In the rows, 128 means zero.
One turn moves each row of this set onto another row. After a few examples, where does it send each row asked below?
gini: [111 159 173  74 115 112 119 155 136 128 112 133 134 129 153 119 120 169
 121 147 139  92 113 148 110 136 103  89 144  93 104 166 143 113  97  85
  92 125 163 143 108 110 110 140 146 124 127 118 111]
veki: [124 170 167 107 114 157 138 138 118 140 155 126 120 164 131 137 122 159
 125 120 120 105 101 112 148 145  99  93 117  82  96 133 157 112  95  78
  77 145 127 170 111 124 104 103 139 132 143 145 149]
nosa: [144 135 169 110 113 145 156 144 117 150 120 147 132 134 112 112 116 151
  98  96 145 108 112  88 122 131 111 139 125 107 136 168 145 105 108  62
  88 129 125 143 107 126 128 123 135 136 117 127 132]
sut: [101 162 180 115 110 143 109 140 112 159 116 141 149 159 138 108 115 167
 133 132 119  89 101  95 112 124 130 147 123 111 108 156 142 109 110 116
  75 121 145 139 125 118 115 136 139 155 144 118 119]
finop: [122 164 138  94 113 148 131 130 103 142 138 149 119 166 135 134 124 181
  97 132 113 109 134 109 124 132  99  83 108  82 107 140 153 105 108  84
  98 132 131 164 106  81 120 109 146 120 130 144 128]
Pozis: [124 154 166  92 118 140 148 116 109 129 134 134 139 161 142 126 131 149
 117 106 133 104 103 138 131 130 119  85 161 103  80 139 143 127  89 118
  90 104 133 150 110  99  91 129 146 108 131 133 153]
fudaf: [141 144 188 118  89 138 152 146  97 146 141 123 116 148 116 139  94 159
 108  87 122  94  96  87 128 131 115 122 122 113  82 132 152 114 121  81
  92 129 136 158 100 129 122 109 150 115 116 120 150]
fega: [119 149 175  79 109 137 119 122 118 143 115 122 126 170 129 137 123 144
 131  98 142 118  89 119 113 135  92 100 121  98  98 152 158 120 102  94
  91 125 147 162 125 135  94 154 100 148 100 143 137]
vibur: [123 161 169  88 114 124 108 120  88 143 103 141 154 169 143 131 100 147
 106 121 104 114 102 121 100 120  99 105 129  83 105 160 153 130 120  82
  86 121 163 161 126 118 123 142 106 156 104 153 130]
levu: [113 151 179  93 131 132 127 134 112 124 107 123 137 125 158 122 126 151
 131 143 134 112  91 118 142 127 108 102 133  90 114 154 158 148  95  94
  79 112 144 146 127 132  98 133 149 155 135 126 138]
kuzek: [150 145 190 113 113 114 135 162  89 151 117 125 116 138 117 108 105 164
 102 108 114  97 110 113 118 145  84 126 102  86 101 164 157 116 129  60
 118 131 141 163 107 130 140 103 141 130 124 126 145]
vobin: [119 164 179 101 103 162 126 167 119 149 151 159 134 165 140 115 113 160
 122 113 116  90 105 126 121 129 114 140 129  95  63 140 145  93 118  98
 120 135 122 147 123 116 118 130 136 155 146 134 140]
saza: [115 164 173  71 109 117 118 153 128 131 102 133 140 137 160 119 130 171
 119 148 136  95 111 141 117 138  99  89 143  87 104 164 153 120  93  87
  98 123 165 147 109 118 104 147 144 124 122 119 115]
fuvur: [133 132 193 122 104 146 152 147 117 154  99 124 136 162 129 132 119 163
 121 104 150  98  90 116 105 121 115 139 124 126 101 154 158 128 110  95
  96 121 152 133 114 139 122 137 119 121  92 120 152]
Dugup: [131 157 173 115 118 141 147 131  93 136 116 149 163 130 131 116 112 176
 100 128 129  88 115 138 123 129 106 141 149  98  85 150 129 144 116  74
 108 105 146 143 110  97 142 111 158 122 133 124 153]
tel: [123 153 172  88 113 131  98 122  83 134 104 139 160 161 141 136  98 150
 111 117 107 110 102 124  98 118 100 108 125  78 100 158 158 130 126  76
  91 115 170 159 119 113 124 137 112 153 106 145 136]
Kive: [122 164 182 119  87 114 129 143 112 144  95 122 132 133 123 137 118 194
 129 128 146  95 101 133 102 135 108 119 110 104 110 152 123 128 107  87
  96 120 161 142 110 132 132 136 154 133 104 118 157]
dero: [134 141 177 121 103 133 165 155 116 130 133 149 122 141 134 116 129 162
 123 101 146  94 104 121 133 110 110 125 160 114  94 156 158 122 108  92
 106 127 134 121  78 111 123 122 148 118 132 120 150]
Gizuv: [137 154 166 108 111 135 135 169 102 166 110 115 124 165 152 119 126 146
 116 112 120 125 105 166  97 132  98 104 106 107 114 160 148  95 102  79
 115 131 137 173 126 121 138 127 125 135 138 142 131]
daluk: [136 145 170  68  94 130 106 165 120 147 122 143 139 166 143  99 112 163
 110  89 143 110  99 105  95 157 125 132 134  95  83 159 155  95 108  94
 106 116 136 159 126 124 116 137 146 143 108 118 135]
tunal: [131 158 177 117  86 123 152 139 110 148 147 143 122 165 114 138 121 171
 111 117 131  67 118 136 109 129  87 112 129 106  86 153 140 107 121  78
 102 145 143 140  85  97 139 122 130  99 131 137 140]
dovik: [142 136 171  90 107 122 134 129  96 154 113 139 122 142 105 121 102 169
 106 109 137 104 123 115  94 124 103 140 135 113 129 169 145 123 125  90
 118 109 159 142 117  99 126 149 116 130 109 126 129]
sepi: [129 155 180 111 100 110 118 161  85 150 137 152 128 170 155 119 124 128
 110 119 119  88 108  84 100 125 130 111 117  94 117 154 171 106 124 102
  93 131 126 140 103 108 131 119 138 145 135 125 131]
Kifo: [142 160 167  99 117 145 136 165 107 169 115 109 126 165 161 119 120 146
 113 109 115 122 110 151 103 139  98 101 108 106 115 158 153  98 102  80
 121 136 137 179 129 118 137 129 129 132 138 147 134]
Dudo: [115 149 184 119 110 134 146 136 111 123 114 154 146 118 126 137 113 151
 106 117 146  87 105  97 130 121 103 131 126 106  74 141 134 139 113  69
  92 116 138 132 111 136 117 137 148 149 109 117 143]
vup: [120 167 171 129 128 125 120 138  91 139 114 126 138 157 130 101 112 178
 120 112  91 103 115 142 122 131 114  97 139  98  69 144 144 117 102 112
  95 110 159 171 113 108 103 112 147 113 146 126 153]
Lefom: [146 130 169  95 136 140 148 138  99 153 128 122 128 172 149 115 126 117
 101 109 129 118 106 114 124 137 102 102 123  99 123 163 175 125  99  81
  98 116 120 166 128 112 118 117 122 126 137 145 127]
vuv: [111 146 167 101 109 135 125 151 101 139 110 157 151 161 165 111 152 161
  94 122 144  84 107 106  98 142 127 108 117  98  73 150 147 106 108 110
  93 118 120 134 117 104 122 122 160 119 115 121 157]
Gudam: [116 157 140  90 118 153 127 137  97 144 141 148 116 162 130 139 120 178
  96 136 120 108 135 105 118 132 105  92 108  83 103 147 145 104 108  70
 101 132 139 163 114  77 120 111 141 116 131 140 127]
mov: [119 175 168 118 130 127 127 137  92 137 123 124 139 155 139 103 110 173
 116 118  91 112 115 140 126 133 103  98 141 102  66 143 140 120 101 118
  94 109 163 161 114 108 100 123 152 116 150 127 147]

daluk -> sepi
Dugup -> Kive
Now find these:
Lefom -> veki
gini -> tel
mov -> saza
fudaf -> dero

